In the data rows, zero lies at 7.5, halfway between 7 and 8.
Each pair is two rows. How far apart are they, by a hidden measure? 0 means very close, and 30 very far. Two or three weighted sums of its numbers give each row a place; it is the straight-line distance between the places.
[9, 7, 7, 7, 9, 8, 5, 8, 9, 5]
[8, 12, 12, 3, 9, 7, 8, 3, 8, 6] -> 12
[11, 5, 0, 15, 12, 13, 15, 4, 5, 10]
[7, 7, 7, 2, 7, 9, 4, 7, 10, 7] -> 20
[6, 8, 5, 9, 6, 5, 10, 8, 8, 10]
[11, 8, 6, 7, 6, 7, 9, 7, 5, 12] -> 9
[5, 6, 6, 5, 5, 7, 7, 7, 8, 6]
[9, 7, 9, 7, 12, 11, 6, 2, 9, 10] -> 5
[3, 7, 10, 5, 8, 8, 6, 1, 8, 5]
[9, 9, 1, 10, 9, 9, 14, 7, 6, 10] -> 26
[10, 9, 9, 5, 8, 7, 5, 10, 9, 7]
[8, 8, 8, 7, 6, 5, 8, 10, 9, 8] -> 5
[6, 7, 9, 4, 7, 8, 2, 12, 12, 6]
[8, 7, 12, 12, 10, 10, 8, 7, 6, 7] -> 12
[6, 8, 4, 11, 2, 7, 10, 8, 4, 8]
[13, 11, 6, 3, 8, 12, 3, 10, 10, 8] -> 14
[3, 6, 8, 7, 8, 9, 6, 8, 10, 8]
[11, 3, 10, 12, 6, 4, 7, 8, 4, 10] -> 19
[4, 6, 9, 9, 11, 8, 6, 7, 11, 8]
[1, 5, 6, 7, 3, 4, 9, 11, 10, 6] -> 7
[6, 6, 9, 7, 5, 5, 6, 10, 10, 8]
[7, 10, 5, 8, 7, 4, 11, 11, 8, 8] -> 11
[5, 7, 6, 5, 8, 6, 5, 7, 10, 5]
[5, 4, 6, 7, 3, 8, 6, 13, 6, 7] -> 20
[10, 8, 6, 6, 7, 10, 8, 6, 7, 8]
[4, 10, 7, 4, 7, 8, 9, 5, 10, 8] -> 14
[10, 8, 10, 7, 8, 9, 9, 9, 5, 7]
[10, 7, 7, 10, 5, 5, 10, 9, 5, 6] -> 14
[3, 8, 4, 4, 3, 8, 10, 7, 7, 8]
[6, 7, 10, 8, 7, 6, 6, 10, 8, 8] -> 13
[9, 6, 10, 10, 4, 8, 7, 9, 3, 13]
[7, 8, 9, 4, 8, 5, 8, 9, 7, 8] -> 9
[4, 8, 6, 5, 5, 6, 10, 8, 11, 4]
[12, 5, 1, 15, 14, 12, 14, 4, 3, 9] -> 24
[6, 8, 10, 5, 9, 7, 5, 7, 9, 5]
[4, 6, 6, 12, 10, 4, 14, 7, 8, 3] -> 6
[7, 6, 9, 7, 5, 8, 5, 12, 10, 6]
[10, 9, 8, 7, 6, 4, 9, 7, 4, 7] -> 25
[13, 6, 2, 11, 11, 15, 13, 2, 2, 13]
[14, 6, 5, 9, 9, 15, 9, 5, 4, 12] -> 7
[12, 6, 3, 10, 4, 8, 8, 7, 6, 7]
[7, 6, 12, 6, 10, 9, 5, 4, 10, 7] -> 26
[8, 7, 8, 6, 7, 8, 6, 10, 10, 8]
[8, 8, 7, 7, 6, 7, 8, 9, 7, 7] -> 9
[5, 5, 8, 11, 5, 3, 8, 6, 7, 8]
[1, 9, 7, 5, 5, 5, 9, 10, 9, 4] -> 9
[8, 7, 8, 8, 7, 8, 8, 6, 7, 4]
[7, 8, 4, 7, 5, 9, 6, 13, 7, 9] -> 7
[7, 9, 7, 7, 9, 11, 11, 6, 5, 11]
[6, 9, 8, 4, 8, 7, 4, 5, 10, 4] -> 21
[7, 10, 5, 4, 2, 7, 9, 7, 6, 9]
[7, 5, 6, 11, 10, 4, 10, 9, 5, 8] -> 10
[10, 7, 6, 7, 6, 9, 10, 6, 3, 14]
[9, 12, 7, 6, 6, 6, 9, 9, 7, 6] -> 12
[7, 3, 7, 13, 6, 7, 8, 8, 5, 11]
[13, 8, 7, 8, 5, 9, 8, 9, 4, 11] -> 12
[4, 6, 6, 8, 2, 6, 7, 9, 7, 6]
[10, 9, 5, 5, 2, 10, 11, 6, 5, 11] -> 12
[8, 13, 7, 3, 7, 6, 9, 8, 8, 9]
[6, 7, 9, 7, 6, 4, 9, 8, 7, 5] -> 6
[7, 6, 7, 9, 10, 7, 6, 11, 10, 6]
[0, 5, 9, 8, 10, 4, 7, 11, 10, 6] -> 17
[9, 11, 7, 5, 6, 9, 8, 10, 8, 7]
[7, 6, 7, 6, 8, 8, 5, 8, 8, 6] -> 10
[4, 8, 11, 9, 10, 7, 6, 8, 9, 4]
[9, 7, 7, 6, 7, 9, 7, 9, 7, 8] -> 10
[10, 7, 10, 6, 4, 8, 6, 7, 6, 13]
[7, 10, 9, 4, 6, 7, 7, 3, 7, 6] -> 18
[10, 3, 11, 11, 7, 7, 5, 7, 7, 12]
[8, 7, 8, 8, 8, 5, 8, 7, 7, 8] -> 11
[14, 5, 3, 15, 9, 15, 12, 4, 1, 14]
[9, 9, 10, 5, 9, 12, 8, 2, 7, 10] -> 21
[5, 7, 8, 11, 8, 4, 9, 10, 9, 9]
[11, 8, 9, 5, 8, 8, 5, 10, 8, 7] -> 10
[7, 10, 11, 6, 11, 7, 7, 2, 9, 5]
[8, 11, 4, 7, 7, 3, 11, 11, 9, 8] -> 13
[4, 7, 9, 9, 4, 5, 9, 8, 8, 7]
[4, 10, 9, 6, 11, 6, 8, 7, 13, 5] -> 3
[1, 8, 4, 5, 4, 6, 11, 7, 8, 4]
[8, 6, 7, 10, 7, 5, 9, 7, 7, 9] -> 13
[7, 7, 1, 11, 11, 11, 10, 4, 4, 8]
[10, 6, 5, 11, 6, 5, 10, 9, 4, 6] -> 10
[5, 6, 9, 8, 6, 3, 8, 10, 6, 6]
[12, 9, 10, 5, 7, 14, 5, 4, 6, 7] -> 13
[10, 10, 8, 5, 8, 7, 5, 8, 7, 7]
[10, 4, 2, 15, 12, 14, 14, 2, 3, 10] -> 15
[10, 9, 8, 3, 6, 10, 8, 7, 9, 8]
[4, 9, 5, 4, 4, 9, 10, 8, 8, 10] -> 10
[6, 5, 9, 9, 13, 5, 6, 8, 10, 6]
[12, 11, 9, 3, 9, 12, 4, 9, 10, 8] -> 17
[10, 8, 7, 9, 8, 5, 9, 8, 5, 11]
[6, 6, 3, 13, 13, 9, 13, 5, 7, 5] -> 9
[8, 6, 9, 9, 9, 10, 8, 5, 9, 7]
[7, 9, 9, 5, 8, 6, 7, 7, 9, 5] -> 12
[8, 11, 6, 5, 4, 6, 10, 6, 7, 8]
[9, 8, 4, 7, 7, 7, 9, 8, 8, 8] -> 6
[13, 6, 1, 13, 10, 15, 14, 5, 4, 14]
[11, 10, 11, 3, 6, 8, 5, 7, 6, 8] -> 22
[10, 10, 13, 5, 15, 10, 4, 3, 11, 9]
[13, 11, 7, 7, 7, 10, 9, 9, 5, 8] -> 18
[11, 12, 7, 3, 9, 7, 9, 9, 8, 10]
[6, 7, 8, 6, 6, 8, 4, 13, 10, 7] -> 9
[10, 7, 6, 9, 4, 9, 8, 6, 7, 12]
[7, 8, 10, 7, 7, 7, 7, 8, 7, 8] -> 11
[7, 8, 13, 6, 13, 7, 5, 6, 9, 6]
[2, 8, 6, 5, 8, 7, 6, 8, 11, 5] -> 17
[11, 10, 5, 6, 8, 10, 8, 5, 5, 7]
[8, 7, 6, 5, 7, 8, 6, 9, 8, 5] -> 11
[11, 8, 5, 10, 9, 14, 9, 8, 6, 11]
[8, 9, 6, 6, 8, 4, 8, 13, 8, 8] -> 15
[5, 6, 7, 9, 4, 5, 9, 6, 4, 7]
[6, 6, 7, 6, 8, 4, 7, 5, 9, 8] -> 6
[6, 8, 9, 6, 8, 6, 6, 5, 9, 6]
[8, 11, 8, 5, 5, 8, 9, 9, 7, 5] -> 15
[9, 8, 12, 8, 8, 2, 8, 9, 6, 9]
[8, 6, 10, 5, 9, 7, 5, 8, 8, 8] -> 9
[5, 8, 4, 6, 6, 5, 8, 10, 10, 4]
[6, 9, 8, 5, 6, 12, 5, 5, 6, 7] -> 8
[8, 6, 9, 9, 10, 7, 4, 8, 10, 7]
[5, 8, 10, 6, 10, 4, 5, 8, 8, 3] -> 13
[12, 8, 9, 3, 7, 9, 3, 8, 9, 8]
[6, 7, 7, 7, 4, 5, 8, 7, 9, 5] -> 12
[7, 6, 5, 10, 5, 7, 9, 9, 7, 11]
[7, 8, 6, 5, 4, 11, 7, 4, 6, 7] -> 7
[5, 5, 9, 8, 3, 6, 9, 8, 6, 9]
[8, 9, 11, 9, 11, 8, 5, 8, 8, 7] -> 16
[8, 11, 14, 8, 12, 7, 7, 6, 10, 7]
[7, 6, 7, 11, 4, 5, 9, 9, 6, 8] -> 9
[4, 10, 7, 4, 6, 6, 8, 4, 9, 2]
[9, 5, 7, 9, 6, 8, 5, 7, 6, 9] -> 14
[9, 7, 1, 15, 12, 10, 15, 6, 3, 9]
[8, 7, 9, 7, 7, 6, 8, 10, 8, 12] -> 20
[7, 10, 5, 5, 6, 3, 10, 6, 8, 8]
[8, 5, 1, 15, 13, 11, 14, 7, 4, 8] -> 20
[10, 6, 9, 12, 9, 4, 8, 4, 5, 10]
[4, 10, 6, 2, 5, 6, 7, 10, 11, 7] -> 20
[7, 7, 10, 6, 9, 12, 4, 7, 8, 12]
[9, 6, 7, 9, 9, 4, 10, 10, 5, 11] -> 12
[11, 6, 6, 10, 7, 8, 8, 7, 5, 9]
[11, 10, 4, 5, 9, 9, 11, 7, 5, 9] -> 3
[7, 7, 9, 11, 11, 8, 7, 11, 9, 3]
[6, 2, 6, 8, 2, 10, 6, 10, 7, 10] -> 17
[7, 8, 7, 9, 6, 6, 9, 11, 8, 11]
[3, 4, 9, 9, 9, 9, 6, 8, 12, 7] -> 14
[6, 8, 10, 6, 10, 7, 4, 14, 10, 2]
[6, 9, 10, 8, 12, 8, 7, 2, 8, 6] -> 19
[7, 8, 9, 7, 9, 6, 9, 4, 9, 3]
[9, 10, 8, 10, 8, 6, 9, 5, 6, 9] -> 10
[11, 7, 4, 9, 8, 14, 7, 5, 8, 11]
[8, 7, 5, 10, 6, 5, 10, 8, 8, 10] -> 10
[5, 9, 10, 6, 8, 4, 7, 3, 8, 2]
[7, 8, 7, 7, 5, 4, 9, 9, 8, 5] -> 17
[1, 6, 3, 6, 4, 7, 9, 11, 11, 6]
[4, 8, 7, 5, 6, 7, 10, 5, 8, 6] -> 12
[5, 8, 9, 4, 6, 4, 6, 8, 8, 5]
[9, 11, 9, 3, 6, 10, 5, 6, 11, 9] -> 14
[11, 6, 4, 8, 8, 6, 9, 8, 5, 9]
[9, 10, 6, 5, 6, 8, 9, 7, 8, 5] -> 6
[10, 5, 7, 11, 6, 6, 9, 8, 4, 8]
[11, 8, 8, 9, 8, 5, 8, 7, 8, 9] -> 4
[8, 9, 8, 6, 8, 10, 7, 6, 8, 5]
[3, 7, 6, 6, 7, 4, 3, 11, 10, 5] -> 15
[6, 9, 4, 9, 11, 6, 11, 6, 8, 5]
[6, 7, 9, 9, 9, 10, 7, 4, 7, 6] -> 10
[8, 9, 8, 10, 8, 5, 10, 9, 6, 9]
[5, 8, 7, 12, 8, 2, 10, 10, 9, 8] -> 9
[11, 9, 5, 6, 6, 11, 4, 11, 6, 11]
[6, 6, 10, 7, 7, 5, 8, 8, 6, 4] -> 17
[6, 9, 5, 8, 11, 7, 11, 5, 10, 5]
[6, 6, 7, 6, 3, 10, 8, 5, 6, 7] -> 10
[11, 5, 5, 9, 5, 9, 8, 7, 2, 10]
[8, 10, 7, 6, 6, 4, 9, 10, 6, 5] -> 6
[7, 6, 8, 7, 4, 5, 8, 6, 6, 8]
[6, 8, 8, 4, 12, 10, 4, 7, 11, 10] -> 7
[8, 7, 11, 6, 11, 11, 4, 6, 10, 10]
[15, 10, 7, 8, 9, 14, 8, 6, 4, 10] -> 22
[7, 10, 8, 3, 9, 7, 6, 12, 10, 5]
[4, 9, 10, 2, 8, 6, 5, 7, 10, 4] -> 14
[8, 10, 6, 9, 9, 8, 8, 10, 11, 3]
[15, 8, 6, 8, 4, 8, 8, 9, 6, 11] -> 9
[10, 12, 8, 3, 9, 9, 7, 5, 6, 8]
[6, 6, 6, 8, 5, 6, 8, 8, 6, 10] -> 10
[4, 7, 3, 8, 5, 4, 9, 10, 8, 6]
[14, 8, 6, 6, 5, 13, 8, 6, 4, 11] -> 22
[8, 8, 8, 5, 10, 10, 5, 10, 10, 6]
[12, 12, 10, 4, 9, 11, 5, 9, 10, 10] -> 6
[7, 9, 4, 10, 9, 10, 11, 6, 7, 9]
[10, 10, 7, 6, 7, 7, 8, 5, 7, 7] -> 9
[8, 6, 8, 9, 6, 6, 6, 9, 6, 11]
[7, 12, 7, 4, 10, 4, 5, 8, 9, 3] -> 20
[8, 11, 5, 5, 8, 8, 9, 8, 7, 7]
[4, 7, 3, 8, 3, 3, 11, 9, 6, 7] -> 10
[8, 9, 8, 6, 6, 11, 7, 4, 9, 8]
[5, 8, 7, 5, 7, 7, 7, 7, 8, 6] -> 9
[4, 4, 8, 10, 6, 6, 6, 10, 8, 8]
[8, 9, 5, 4, 6, 8, 5, 11, 10, 7] -> 10
[9, 9, 8, 6, 7, 11, 7, 2, 8, 8]
[7, 9, 9, 5, 9, 9, 5, 6, 10, 10] -> 6
[5, 8, 10, 9, 12, 6, 6, 5, 9, 6]
[10, 7, 6, 7, 5, 7, 11, 7, 4, 7] -> 15
[4, 6, 6, 7, 7, 8, 8, 6, 9, 6]
[9, 8, 5, 9, 5, 8, 7, 9, 10, 10] -> 14
[7, 7, 5, 5, 7, 6, 9, 9, 9, 8]
[11, 7, 9, 7, 6, 7, 4, 13, 5, 8] -> 18
[7, 8, 11, 7, 12, 8, 7, 6, 9, 6]
[8, 6, 9, 10, 4, 7, 7, 11, 8, 8] -> 12
[6, 11, 5, 4, 6, 6, 10, 6, 8, 5]
[8, 5, 0, 15, 11, 12, 15, 5, 3, 10] -> 15
[6, 7, 8, 5, 8, 8, 6, 5, 8, 4]
[6, 7, 9, 6, 9, 9, 6, 9, 11, 6] -> 16
[7, 7, 8, 9, 7, 3, 9, 9, 6, 11]
[6, 4, 7, 9, 3, 5, 7, 9, 8, 7] -> 10
[8, 5, 8, 9, 4, 13, 5, 9, 6, 6]
[4, 8, 9, 5, 6, 8, 8, 7, 10, 6] -> 15
[6, 7, 5, 6, 6, 8, 7, 8, 11, 5]
[3, 8, 7, 9, 1, 3, 9, 10, 8, 5] -> 8
[8, 5, 7, 10, 4, 10, 7, 11, 7, 9]
[7, 6, 8, 6, 7, 9, 6, 9, 10, 7] -> 8
[5, 6, 8, 9, 11, 7, 6, 7, 10, 3]
[10, 5, 1, 10, 8, 12, 10, 3, 5, 11] -> 9
[4, 8, 7, 7, 8, 6, 7, 8, 9, 5]
[9, 8, 9, 9, 4, 2, 9, 8, 4, 8] -> 12
[11, 11, 7, 6, 7, 5, 9, 15, 10, 9]
[6, 7, 8, 7, 7, 10, 8, 8, 7, 6] -> 13
[2, 8, 8, 6, 5, 7, 8, 6, 8, 8]
[7, 7, 7, 4, 8, 10, 4, 11, 12, 6] -> 17
[6, 7, 9, 7, 10, 9, 6, 1, 11, 6]
[10, 6, 12, 11, 8, 6, 9, 10, 4, 11] -> 28
[4, 4, 10, 8, 6, 5, 6, 13, 9, 6]
[6, 10, 12, 6, 13, 6, 7, 5, 9, 4] -> 19
[10, 7, 9, 8, 6, 7, 7, 10, 5, 9]
[6, 8, 11, 8, 9, 7, 6, 11, 8, 5] -> 4
[7, 6, 12, 7, 11, 8, 4, 8, 9, 7]
[5, 9, 10, 6, 11, 4, 7, 6, 8, 3] -> 18
[6, 7, 8, 6, 7, 6, 7, 9, 7, 4]
[11, 6, 2, 15, 10, 15, 15, 4, 0, 12] -> 18
[9, 7, 7, 8, 7, 7, 6, 12, 7, 6]
[4, 9, 9, 7, 10, 5, 8, 10, 10, 5] -> 12
[12, 9, 8, 9, 10, 8, 8, 5, 7, 12]
[10, 6, 9, 5, 9, 9, 3, 9, 7, 8] -> 8
[5, 9, 6, 4, 6, 6, 5, 15, 9, 5]
[3, 7, 6, 13, 10, 7, 11, 8, 7, 4] -> 6
[13, 10, 5, 6, 9, 10, 9, 8, 8, 9]
[6, 4, 11, 8, 4, 6, 6, 9, 6, 9] -> 19
[9, 8, 7, 9, 4, 7, 9, 8, 5, 9]
[2, 8, 6, 8, 3, 4, 11, 11, 6, 7] -> 11
[7, 9, 6, 5, 6, 8, 9, 3, 9, 6]
[5, 8, 3, 10, 11, 8, 12, 3, 9, 7] -> 4
[9, 11, 5, 6, 5, 7, 8, 6, 5, 11]
[6, 6, 11, 8, 11, 7, 6, 10, 11, 9] -> 27
[10, 12, 11, 6, 8, 6, 7, 3, 7, 10]
[6, 8, 9, 6, 6, 5, 7, 10, 8, 4] -> 12
